Each path below is one point turned by a fixed rotation once a step. After each direction that follows a path, write how fast that rotation turns it, in degrees per step (0 if it stays still).
Each turn is a multiple of 5 degrees from 10 to 175, or 0.
path 1
[.16 .31 -.05 -.14 .16 .01 -.06 .04 -.32 .11 .01 -.27 .03 .03 -.29 .17]
[.23 .22 .21 -.09 .15 .09 .13 .09 -.24 .32 .10 -.22 -.04 -.10 -.27 .08]
[.28 -.07 .23 .04 .12 .07 -.03 .09 -.36 .19 .05 -.31 .01 .02 -.30 .07]
[.40 -.01 .05 -.01 .24 -.15 .03 .14 -.28 .15 .12 -.25 -.01 .02 -.23 -.05]
[.31 -.10 .16 .13 .32 -.02 .04 .26 -.08 .09 .11 -.26 -.20 -.14 -.26 .00]
[.25 -.04 -.03 .15 .32 -.04 -.13 .25 -.15 -.15 .06 -.30 -.17 -.03 -.27 .08]
[.20 .20 -.16 -.03 .39 -.11 .00 .24 -.01 -.07 .06 -.24 -.18 -.09 -.25 .09]
[.06 .26 .04 .00 .31 .11 -.06 .26 -.06 -.01 -.05 -.25 -.21 -.18 -.30 .22]
[.08 .32 -.06 -.12 .18 .06 -.15 .12 -.27 -.05 -.04 -.27 -.04 -.02 -.31 .24]
[.16 .36 .04 -.16 .19 .05 .08 .13 -.24 .22 .05 -.22 -.04 -.09 -.30 .16]
[.14 .12 .25 -.04 .10 .18 -.05 .11 -.33 .24 .03 -.29 -.03 -.06 -.33 .14]
[.34 .06 .06 -.04 .14 -.05 .01 .11 -.40 .14 .10 -.29 .05 .07 -.26 .07]
[.37 -.02 .16 .01 .24 -.05 .12 .20 -.19 .22 .13 -.23 -.12 -.09 -.25 -.02]
[.27 -.19 .13 .16 .26 -.01 -.08 .21 -.20 -.02 .09 -.26 -.14 -.06 -.27 .06]
[.31 .02 -.10 .07 .36 -.17 -.05 .25 -.12 -.11 .10 -.27 -.13 -.03 -.24 .02]
[.13 .14 .01 .05 .39 -.01 -.04 .27 .03 -.02 .05 -.25 -.24 -.19 -.28 .13]
[.04 .20 -.05 -.02 .30 .07 -.17 .19 -.14 -.12 -.02 -.29 -.13 -.06 -.35 .20]
[.13 .40 -.11 -.12 .24 -.02 .00 .12 -.18 .07 -.01 -.21 -.05 -.07 -.30 .17]
[-.02 .11 .07 -.11 -.11 .08 .04 -.10 -.13 .16 -.03 .00 .10 .02 -.02 .03]
40
[-.01 -.07 -.06 .01 -.06 .01 -.16 -.03 -.14 -.16 -.04 -.06 .09 .13 -.03 .03]
130
path 2
[.03 -.20 .16 .08 -.26 .02 .05 -.07 .43 -.20 -.14 -.24 .15 .04 -.20 -.30]
[.31 .02 .04 -.08 .09 .14 -.21 -.14 .06 -.14 -.04 .03 .21 .43 -.04 .43]
[.07 -.09 .03 .26 .23 .01 .34 -.23 .49 .02 -.04 -.13 .00 .07 .18 -.13]
[.10 .02 .22 -.13 -.22 .06 -.04 -.16 .11 -.12 -.01 -.07 .34 .35 -.40 -.11]
[.25 -.22 -.01 .06 .19 .22 -.13 -.09 .42 -.02 -.17 -.09 -.09 .11 .14 .39]
[-.01 .11 .08 .25 .05 -.11 .28 -.24 .28 -.26 .14 -.04 .33 .27 -.04 -.20]
[.27 -.20 .19 -.33 .06 .15 -.16 -.14 .21 .20 -.20 -.16 .08 .28 -.19 .01]
[.02 -.12 -.04 .42 -.05 .26 .03 -.06 .41 -.33 -.04 .03 .06 .16 .03 .14]
[.25 .20 .19 -.21 .14 -.27 .12 -.27 .22 .00 .08 -.20 .38 .25 -.02 .06]
[.16 -.47 -.02 .08 -.01 .25 -.01 -.05 .24 .00 -.25 -.07 -.10 .31 -.09 -.19]
[.09 .34 .21 .15 -.12 .14 -.07 -.26 .37 -.20 .11 .03 .16 .10 -.12 .30]
[.28 -.31 -.06 -.08 .22 -.20 .13 -.01 .28 -.05 -.12 -.35 .24 .22 .07 .01]
[.09 .04 .19 .10 -.03 .37 .02 -.27 .21 -.16 -.01 .22 -.04 .47 -.12 -.19]
[.18 -.10 .13 .11 -.12 -.14 -.07 -.18 .46 .09 -.12 -.22 .25 -.10 -.12 .34]
[.15 -.13 -.11 -.01 .23 .15 .21 .09 .11 -.37 .00 -.21 .18 .51 -.02 -.08]
[.22 .03 .36 .02 -.04 .01 -.14 -.51 .37 .12 -.11 .13 -.01 .12 .07 -.10]
[.06 -.24 -.15 .26 -.06 .08 .19 .06 .26 .00 -.04 -.23 .32 .20 -.35 .24]
[.23 .19 .18 -.26 .23 .14 -.08 -.16 .35 -.38 .03 -.14 -.01 .28 .20 -.05]
[.07 -.11 -.07 -.06 .01 -.09 -.02 .02 -.13 .13 -.03 -.03 .12 .07 -.08 .14]
145
[.00 .00 .01 -.18 .00 -.04 .02 .11 -.01 -.09 .00 -.17 .04 .02 -.06 -.16]
130
path 3
[.14 -.05 .24 -.13 -.06 -.22 .20 -.12 .19 -.04 -.12 .42 .28 .09 .17 -.05]
[.08 .05 .20 .06 .01 -.18 .56 -.07 .22 -.20 -.08 .09 .09 -.10 -.04 -.06]
[-.03 -.13 .00 -.22 .22 -.22 .46 -.02 .20 .20 -.15 .01 -.01 -.23 .11 -.17]
[.15 .16 -.04 -.17 .10 -.01 .43 .06 .07 .30 -.18 .09 .25 .12 .23 .02]
[-.09 .27 .08 .00 .00 .01 .46 -.05 .20 .19 .27 -.01 .03 -.02 .24 .16]
[.11 .23 .02 -.14 .11 -.18 .20 -.21 .08 .16 .19 .11 -.17 -.16 .36 -.21]
[.33 .26 -.15 .09 .10 .11 .38 -.23 -.22 .09 .02 .07 .04 -.07 .20 -.14]
[.06 -.08 -.07 .07 .19 .17 .32 -.25 -.11 .27 .26 .09 -.05 -.29 .12 .17]
[.27 -.06 .08 -.15 .17 .09 -.05 -.22 .00 .20 .18 .38 .02 -.09 .26 .12]
[.44 .13 .16 .19 .09 .10 .18 -.23 .09 -.17 .15 .28 -.02 -.07 -.02 .15]
[.26 -.20 .03 .06 .29 -.03 .21 -.21 .18 -.03 .08 .12 -.26 -.36 -.09 .04]
[.50 -.15 -.13 -.10 .27 -.01 .07 -.02 .19 .21 -.19 .22 .01 -.08 -.08 .12]
[.28 .02 -.01 .13 .04 .06 .22 .05 .36 .20 .03 .08 .07 .03 -.18 .39]
[.18 .05 .07 -.06 .03 -.26 .04 -.03 .48 .26 .15 .05 -.24 -.15 -.03 .07]
[.48 .22 -.13 .02 -.11 -.26 .13 -.03 .16 .22 -.14 .04 -.12 .03 -.09 -.14]
[.18 .02 -.21 .15 -.20 -.09 .33 -.02 -.01 .40 .04 -.10 -.10 -.19 -.20 .13]
[.11 -.06 -.09 -.17 -.25 -.20 -.02 -.06 .00 .54 .11 .18 -.06 -.19 .06 .10]
[.33 .23 .08 .02 -.41 -.14 .08 -.11 -.06 .15 .07 .28 .08 .00 .04 .12]
[.09 -.17 -.03 .06 -.03 -.05 .07 .14 -.02 -.04 .11 -.01 -.08 .10 .12 -.01]
0
path 4
[.11 .23 -.09 .13 -.22 .14 .18 .01 .24 .10 -.48 -.17 .19 .01 -.08 .22]
[.10 .27 -.09 .23 -.14 -.14 .21 .29 -.26 -.08 -.32 -.12 -.04 -.21 -.09 .11]
[.22 -.05 .09 .41 -.26 .15 -.08 .07 -.30 .29 -.21 .03 -.08 -.11 -.20 .07]
[.21 -.03 .20 .08 -.13 -.03 -.02 .00 -.16 .16 -.52 -.13 -.05 .16 .23 .24]
[-.01 .24 .35 .03 -.14 -.08 .02 .27 -.36 -.11 -.09 -.14 -.13 .19 -.05 .30]
[-.09 .08 .06 .26 -.16 .25 -.13 -.02 -.09 .19 .04 -.17 -.33 .15 -.02 .44]
[.13 -.08 .13 .11 -.02 -.06 -.10 -.06 .14 -.21 -.21 -.43 -.29 -.06 .16 .32]
[.21 .09 .29 .02 -.07 .28 -.12 .36 .05 -.30 .06 -.17 -.14 -.20 .01 .23]
[.16 -.03 .00 -.02 -.05 .22 -.20 .20 -.01 .20 .06 .02 -.24 -.28 .32 .33]
[.33 -.09 .25 -.06 -.18 -.25 -.23 -.02 .00 .06 .16 -.27 -.03 -.25 .23 .22]
[.16 .20 .32 -.18 -.22 .12 -.08 .15 .27 .09 .21 -.07 .23 .00 .01 .29]
[-.04 .28 -.16 -.09 -.15 -.12 .08 .08 .23 .24 .16 -.16 -.03 -.18 .24 .38]
[.21 .15 .02 .22 -.26 -.23 .03 .00 .21 .09 .19 -.32 .06 -.36 -.22 .09]
[.35 .14 .01 .08 -.17 .21 .12 .12 .38 .23 -.19 -.09 .23 -.15 -.05 .03]
[.27 .28 -.10 .02 -.10 -.19 .28 .33 -.07 .20 -.17 -.04 .03 -.26 .16 .01]
[.32 .18 .11 .28 -.30 -.07 .06 .10 -.29 .38 .10 -.04 .08 -.02 -.16 -.06]
[.24 .15 .08 .14 -.17 .04 .09 -.11 -.01 .36 -.32 -.17 .15 .31 .09 .11]
[.09 .39 .05 .11 -.14 -.15 .28 .19 -.19 -.10 -.21 -.27 -.06 .18 -.04 .17]
[.03 .02 .01 .00 .13 .00 -.07 .14 -.02 .14 -.04 -.20 .04 -.02 -.07 .07]
0
[.03 -.03 -.02 -.08 .04 .11 -.16 -.02 -.02 -.14 .12 -.08 -.05 .01 .14 .06]
25
